(in the rows, 100 means zero)
Each run below is a few steps of one of 8 hidden systems, one row a step.
seq 1, z_486 (9 x 18):
0: 104  81 132 127  81  77  98 110 152 111 126  86 121 102  92 109  87 115
1:  79 126  88 113 136  79  90 139  85 103 100 102 122  73  83 123  75 106
2: 103  83 129  71 102  75 100 112  75  95  94 103 130  85  84  71 138  74
3:  98  98 119 127  79 112 106 111 103 147 123 102 121 128 118  81  82  68
4: 132 128  84 127  87  54 104 106 106 121  71 101 114  81 104 118  88 106
5:  73  77  71 119 113 101 138 114 100  87  88  92 131  79  86  87 131  80
6: 123  71 132 113 101 112 102 135 103 135 123  79  98 101  83  94 122 118
7:  85 131 114 111 108  60 104  95 129 122 127 114 125  95  75 125  83 108
8:  85 114  89 104 120  95  89 110  38 113  91 110 125  66  88  98 118  88
seq 2, z_486 (9 x 18):
0: 110  97 107 106  85 101  64  96  44 100  93  98 130  68 121  82  94 105
1:  99  68 113 126  73  80  90  98 124  76 100  95 134 108 140  77  95  77
2: 109  91  88 133 117  90  90 164 110 102  79  85  93 107 120 116  74  89
3: 104  98 108  68 112  63 126 137 128  88  76  93 104  98  66 104 111  80
4:  89 113 101  80 110 130 137 123  86 137 115  96 104 114  71  78  93  80
5: 140 134 111  91  85  78 117  71  93 138 110 106 114  97  91  81 109 122
6:  81 113  64 144 112  99 120  66  90 108 113 116 128  95 118  90 120 102
7: 120  66 107 141 108  96  80 105  85 105  94  96  89  83 112 113 153 118
8:  63  72 123 128  95  91  89 107 138  99 116 102 100  99  82 143 106  90
seq 3, z_273 (9 x 18):
0: 104  71 126  71  60 111  99  76  91  83 104  89 128  96 106  54 109  90
1: 103 102 101 129  94 113  79 111 110 106 123  93 110 122 143  88  48 107
2: 123 113  85  89 125  48  89 118 110  59  67 101  99  95 119  99  96 105
3:  70  85  93  85 128 117 127 129 112  89  98 105  84 132  95  90 117  56
4: 143 109 125  90  81  96 110 113 116 145  95  92  68 116  81 112 101 107
5:  83 144  66  97  91  94 132  53 113 108 100 115 106  92  79 114  84 110
6: 109  94  72 104 117 135 110  94  46 103  96  93 100  79 103  73 131 119
7: 101  66 127 125  92  97  88  70 124  93 136 100 109 109 114  90 132 120
8:  82 108 101 128 122  94  53 116  92  96 106 107  83  88 107 148  76 116
seq 4, z_431:
0: 108 103  99 123 117 111  80 145  72 113 112  84 122  93 122  81  66 110
1: 115 100 122  92 109  36 104 107 127  86 100 107 132 103 105  82 116  88
2:  77 108  89 115 130 113 113 144  86 128 102 109  98 123 104  99  93  56
3: 142 109 125  84  76  64 114 104 102 134  79 101  96  96  77 103 125  92
4:  69 104  69 135  87 124 145  93 115 132 110  98 120 102  87 103  92  83
5: 139  97 102 113 103  95 100 109  71 121  96  84 108  66  87  93 128 143
6:  63  76 109 133 110  93 112  87 132  95 140 103 131 102  96 100 121 103
7: 100 103 117 119 126  95  56 138  59 119 106 102  98  79  99 124 100 111
8:  77  82 130  93  75  62  93  89 116  91  96 111 130  91  86 109 117  63
seq 5, z_607:
0:  66 114 103  84 111  86 103  65 142  69 123 113  99 108  84 117  90 115
1:  94 116  97  80 126 128  71 118  39 107  98 105  84  92 102  96  90 101
2: 115  91 131  70  60  86  95  54 115  91 100 111 100 123 113  80 112  85
3:  97 110  65 135  88 131  95 107  94 109  87  95  89 113 135 107  54  93
4: 134  90  88  77 102  69 107  96 111  57  64  89  91  85 102  91 126 119
5:  66  85  86 100 124 144 127 117 122  93 124  91  83 130  94  92  90  93
6: 145 122 126  77 110  81  77 106  91 114 105  95  77  95  89 107  96 147
7:  59 129  80  88 101 108 120  44 104  97 114 129  99 115  95 103  99  84
8: 132  89  99 109  96 128  77 105  43 116  84  96  82  94 126  87 120 105
seq 6, z_607, 9 rows:
0: 118  89 112 147 107 117  82 111  92 138 121 103  82 124 132 104 111 108
1: 101 107  96 117  96  60  84  74 122  87  81 116  82  86  95 149 119 111
2:  55  78  82  98 104 141 102 114  75  87  84  96  87  79  73 121 109  79
3: 120  72 146  71  62 108  83 100 104 100 109  75 107  85  81  86  94 120
4:  75 126  86 109  90 100  97  82 116  93 124 100 133 100 111  94  41 110
5: 115 112  85  84 131  77  86 114  57  73  81 108 117  88 126  68 110  98
6:  95  77 116  96 103  99 113 107 130  94 108 107  91 150 125  77 119  58
7: 131 118  95 119 101  90  92 136 114 130  80  94  65 113 105 135  73 106
8:  93 118  74  74  96  84 142  76 115  91  73 105  92  84  61 116 118 100
seq 7, z_293:
0:  66 114  69 104  94  90 116  72  95  95  72 125  94  89  85 134 118  70
1: 106  64 101 105  74 145  99  98  59 112  87  84  88  80  90  95 131  97
2: 102  79 116 113  61 108  99  79 141  92 123  77 116  88  94 103  78 135
3:  76 116  78 107 137  95  85 121  89  71 111  94 125  75 102 100  66 125
4: 102  88 133  59 122  74  81 113  85  71 102 108 113 108 107  69 126  80
5:  99 103 124 103  88 108  86 120 110 129 109 107  82 145 119 104  70  63
6: 129 134  74 100  76  72 113  99 107 110  51 102  88  94 104 120  75  94
7:  84  89  62  93 100 128 157  94  97  97  84  93 104  99  84  76 127  81
8: 134  81 114 113 103 123 106 107 103 123 126  78  89 104  97  84 124 145
seq 8, z_293, 9 rows:
0:  57 121  94 100  88  79 107  63 129  85 114 116 129  96  89 113  73  93
1: 104  97  87 104 118 115  78 124  34 100  83 101 107  83 121  81 108  90
2: 113  65 132  95  60  83 104  86 143  86 100  95 108 122 114  83 111  81
3:  90 111  72 131 115 119  99 143 107 112  93  89  88 103 106 126  53 103
4: 121 106 100  57 106  61 119 100 102  76  73  97 106  79  72  92 128 106
5:  74  94 109  98 111 146 122 108  95 131 137 102  98 131  90  81 100  83
6: 150 128 110 112  86  66  81  83  97 123  98 103 100  91 113 107  94 138
7:  52 107  65 119 114  96 127  73 109  81 102 121 119 104 106 103 110  71
8: 129  69 112 112 107 116  75 126  59 108  86  90  79  89 113  97 138 106
seq 9, z_852:
0:  88 131  98  70 114 103  74  66  52  94 101 123  88  82  92 111 108 114
1:  92  84 111  89  66 125  87  49  76  92 103 113 102 114 126  75 119  78
2: 120  86  92 124  67 117  75  93 111  89  87  88  81 116 148 101  67 107
3:  93  91  73  92 110  86 100 106 133  39  74  87  91  94 107 110  83 115
4:  83  87  98  58 135 130 115 130 101  71 107  85  80 114  81  81 104 102
5: 124 128 128  52 101 102 104  92 109 117 123 101  81 127  85  84  83 118
6:  99 156  71  93 107  98 109  58  83 114 101 128  92 114 114  98  84 102
7: 118  93  76 106  99 110 106  65  70  93  76 114  78 105 127  87 149  95
8: 102  63 100 128  78 124 105  80 138  95 105  93  69 126 118 112 117 104
seq 10, z_204:
0:  50  85  92  97  89 133 111  86  72 102 105 100 123  72  67 100 112  81
1: 128  84 132 102  71 105  77  96  75 116 116  82 130  77 103  70 101 125
2:  79 102  97 130  97  74  85  95 125  76 115 102 143  96 128  96  63 100
3: 105  93  94 106 138  79  77 150  72  80  76 103 101  96 126  94 108  81
4: 102  71 131  80  85  82 113 125 139  94  87  97  93 127  93  96 113  58
5: 103 128  96  98  86 109 114 130 100 145  86  96  88 107  79 122  57  81
6: 111 129  79  78  92  73 143  78  96 103  79 102 125  78  73  85 112 102
7:  89  91  83 132 113 131 136  97  90 125 130  96 125 107 104  65 125 101
8: 132  99 119 138 110  64  84  98 116 120 120  99 104  94 108 112 121 139
seq 11, z_852, 9 rows:
0: 120 107 115 114 137  52  72 125  91 101  93 118  94 109 122 110 126  94
1:  66  94 109 103  95  85 109 110 114 110  86 121  91 120  89 127 113  40
2: 114  94 103  97  63 119 104 125  85 135  67  84  81  85  74 124  90  85
3:  97 101  86 101  61  98 135  79 119 104  97  81 137  68  69  95  87 115
4: 102  93  83 129 124 119 104 116  74 104 124  82 133  77 106  70 105 133
5: 110  90 134 111 125  55  80 103 116  91 129 108 125 106 114  84 128 113
6:  72 108 112 121 127  85  74 128  95 114 108 124  95 121 115 126  92  65
7: 108 100 117  79  75  72  90 114  87 106  54 107  89  90  84 125 108  60
8:  81  90  85 102  52 127 135 100 108 118  84  86 118  94  83  95  78  66
seq 12, z_273, 9 rows:
0: 119 112  72 147  85  88  96  76  79 113  89 102 125  74 125 100 102 118
1:  76  63  80 141 116  97 101 108 100  68  97  94 126  77 115  97 131  99
2:  90  57 134 121 111  95  77 152 113 101 111  84 102  92  86 120 112 100
3:  82 113 133  82  89  64  88 117 120 109 103 105 117  87  63 131  74  87
4:  88 127  97  72  87 101 108 110  62 118  86 106 129  88  86  82  74  62
5: 126  96  99 109  69  96 122  92  92 119  96  95 133 111 127  46 103  77
6: 113 102  71 159 109  87 115 113 126 107 103  95 115 114 138  94  88 104
7: 102  92  79 122 141  67 113 137 115  83  79  94  99  83  89 120 131 108
8:  71  82 119  96 120 102 121 125 111 119 114 101  97  98  53 118 136  83
seq 13, z_431:
0: 144 106 138  86  85  68  95 114 134 122 100  94  79 119  93 111  93 113
1:  64 137  58 107 111  96 137  94 112 106  93 111 111  96  80 120  75  85
2: 125  94  98  75 106 117 112  98  51 109  88  93  97  81  86  72 145 111
3:  92  85 118 125  80 115 108  67 136 119 143 103 104 129 110  93 107 106
4: 108 123  81 136 118  85  69 110  80 107  91 104  92  75 108 139  83 129
5:  74  66 103  90 105  81 105  94 103  59  84 103 117  81  86  99 143  78
6:  91  77 128  97  92 144  78 136  88 120 118  88  84 118  98  99  78  90
7: 119 125 118  85  67  53  89  83 125 100  92 100 118  86  90 113  63 112
8:  69 110  55 102 116 117 125 108  76  85  90 102 132  91 112  71  86  75
seq 14, z_119 (9 x 18):
0: 100 108  59 112 131 113  96 115  48  93  74 102  93  72 107 103 116 108
1:  98  54 134  83  89 104 104  84 125  79 114  97  93 115  92  86 145  97
2:  93 117 105 123 104 120  81 121 106 127 124  95  87 109 102 126  49 118
3: 102 122  90  68  97  63  92  74  85  70  69 111 108  67  85 112 107 104
4:  69  74  95 100  97 151 115 101  81  99 112 100 105 121 113  68 111  65
5: 157 100 128 100  81  81  76 108 117 109  98  87  84 111 123  96  82 131
6:  61 122  59 111 118  83 120  92 128  72  92 112 110  98  96 122  77  91
7: 116  86  98  78 125 120 101 129  52 102  80  95  79  93  94  84 140  96
8:  99  91 134  88  74 100 113  75 151 110 131 100  94 133  90  98  98 102
seq 15, z_119, 9 rows:
0: 129 105  93  73  78  90 131 133 108 109  58  81  96  97  80  93  85  81
1: 106 111  78  90  94 106 163 102 126 113 105  84 120 111  82  64  95  98
2: 132 125  87 113 131  89 126 101  92 126 120  98 113 100 102  72 120 135
3:  90 108  98 130 132  70 109  74 109 110 125 124 109 105 101 105 148 110
4:  88  91 111 141 112 103  75 102  76 133 109 118  84  92  97 139 136  95
5:  88  77 127 112  57  94  75  82 103 109  91 102  98  73  76 143 112  95
6:  74  80 100 112  60 130  89 104  86  99  94  80 126  65  86 109  65  96
7: 110  81 113  78  78  93  89 111  92  70  98  76 142  73 103  63  78 110
8:  86  99 104  97 120  85 101 130 113  79 119  95 137 118 127  60  72  83
seq 16, z_204:
0: 124 123  94 140 120  59  86 126  96 129  89 109 100  95 113 128  98 105
1:  70  83  92 109 106  72 121 101 112  88  78 112 108  89  78 123 141  64
2:  99  74 121 110  80 130 103 133  78 144 102  84  98  89  73 107 116  85
3: 105 110 118 101  61  69 102  84 121 114 105  92 138  68  71 112  79 116
4:  67 110  75 122 123 103 100 112  63  98 108 103 147  73 106  83  90  90
5: 125  70 131 105 104  68  88 119  96  93 105  95 128 100 121  65 137  93
6:  82  92 114 137  96  84  92 131 135 118 109 102 108 123 114 123  74  68
7: 113 116  94  92 104  65  95 134  82 108  54 105  96  78  80 128 102  80
8:  75  81 101  84  76 110 144 103 108 106  93  94 127  97  70  79 118  57

Name the system that made each run.
seq 17:
0:  67  83 117  83  72 121  86  89  81 103  84 114  83  98  81 127 112  58
1: 111  84 110  90  36 129  90  90  94 108  82  78  98  84  95 104  65  98

z_852
seq 18:
0:  69  99 113  90 129 108 128 129  95 126 124 105 114 107  63  93 117  73
1: 130 122 129 105  81  77  99  93  85 158 109 111 112  97  85 102 110  99

z_273
seq 19 (2 x 18):
0:  85  96 105  83  96 107  91 115 106  83  93 107  93 141 134  82  74  48
1: 146 114  96  83  84  83 103 130 111 104  61  89  75 120 118  99  72  89

z_607
seq 20:
0: 108 110 110  65  79 131  94  84  83  98 111  99  99 128 126  58  65  91
1: 136 129  83 102  91  77  99  76 113  90  89 106  95 125 147  81  74 109

z_431
seq 21:
0:  69 108  72 136 100 127 117 101  87 127 109  94 119  68  72 122  91 112
1: 114  79 126  89  90  88  86  85  73  92 106  91 128  60  82  82 137 126

z_119
seq 22:
0:  90  77 108 127  59 100 127  94 131 124 107  83 134  82  72 105 104  96
1: 100  99  92 130 107 111  99 128  81 118 116  78 137  63  87  93  84 129

z_431
seq 23 (2 x 18):
0: 110 105  85 129  75 122  92  52  96 119  98 112  66 108 119 126 107 115
1:  91  79  80 118  86 112  85  66 104  66  86  97  80  77 105 129 118 128

z_852
seq 24, 2 rows:
0:  86  77  98 120  69 100 128  56 110 102 108 104 131  96 102  79 137  83
1: 117  80 102 157 101 114  82 127  90 124 115  82 108  89 122 102  96 124

z_119
seq 25, 2 rows:
0: 110 121 128  66  73  72 115  65 110 114 114 110 130 102  80  76 100  95
1:  93 121  71 141 101 116 107  99  71 131 106 108 124 105 132  81  82  81

z_607
seq 26:
0:  83 114  97  83 108  85 112  98 129  81 116  86 124  71  61 110  75 137
1:  75 112 102  73 136 114  93  99  56  91 128 107 125  89  93  67 103 108

z_431
seq 27, 2 rows:
0:  99 117  94 100 136  98  70 132  59  94  98 111 102 111 136  83  80  85
1: 121  85 117  89  90  62 103  99 121  85  75 112  92 128 125  87 130  63

z_273
seq 28:
0:  99 113 109  58 101  67 108  83 126  83  79 119  73 115  81 122 115  81
1:  89 112  85  84  89 152 120  98  79 129  92 101  68 118  87 105  86  80

z_273
seq 29 (2 x 18):
0: 123 116 123  95 115 105  60  94  93 106 121 106  63 114 115 115  85 140
1:  67 121  85  84 103  90  82  59 102  67  89 126  83 100 101 131  88  94

z_119
seq 30 (2 x 18):
0: 109 113 116 125 100 104  76 108 100 138 113 115  72 137 126 121  83  86
1: 101 123  79  95  82  63 105  82 105  92  54 114  92  82  88 137  99  84

z_486
seq 31, 2 rows:
0: 141 112  72 109  94  88 119 126  88 112  61  91 102 107 127  76  89  85
1: 110  85  81 108 104  95 157 106 144  99  92  89  99 123  96  83 126  89

z_293
seq 32 (2 x 18):
0: 132  85  82 110 118 123 105 116  82  92  97  74  90  85 109  78 117 146
1:  87  95 118 102 122  79 109  80 147  81 142 107 110 119  99  93 113 123

z_852
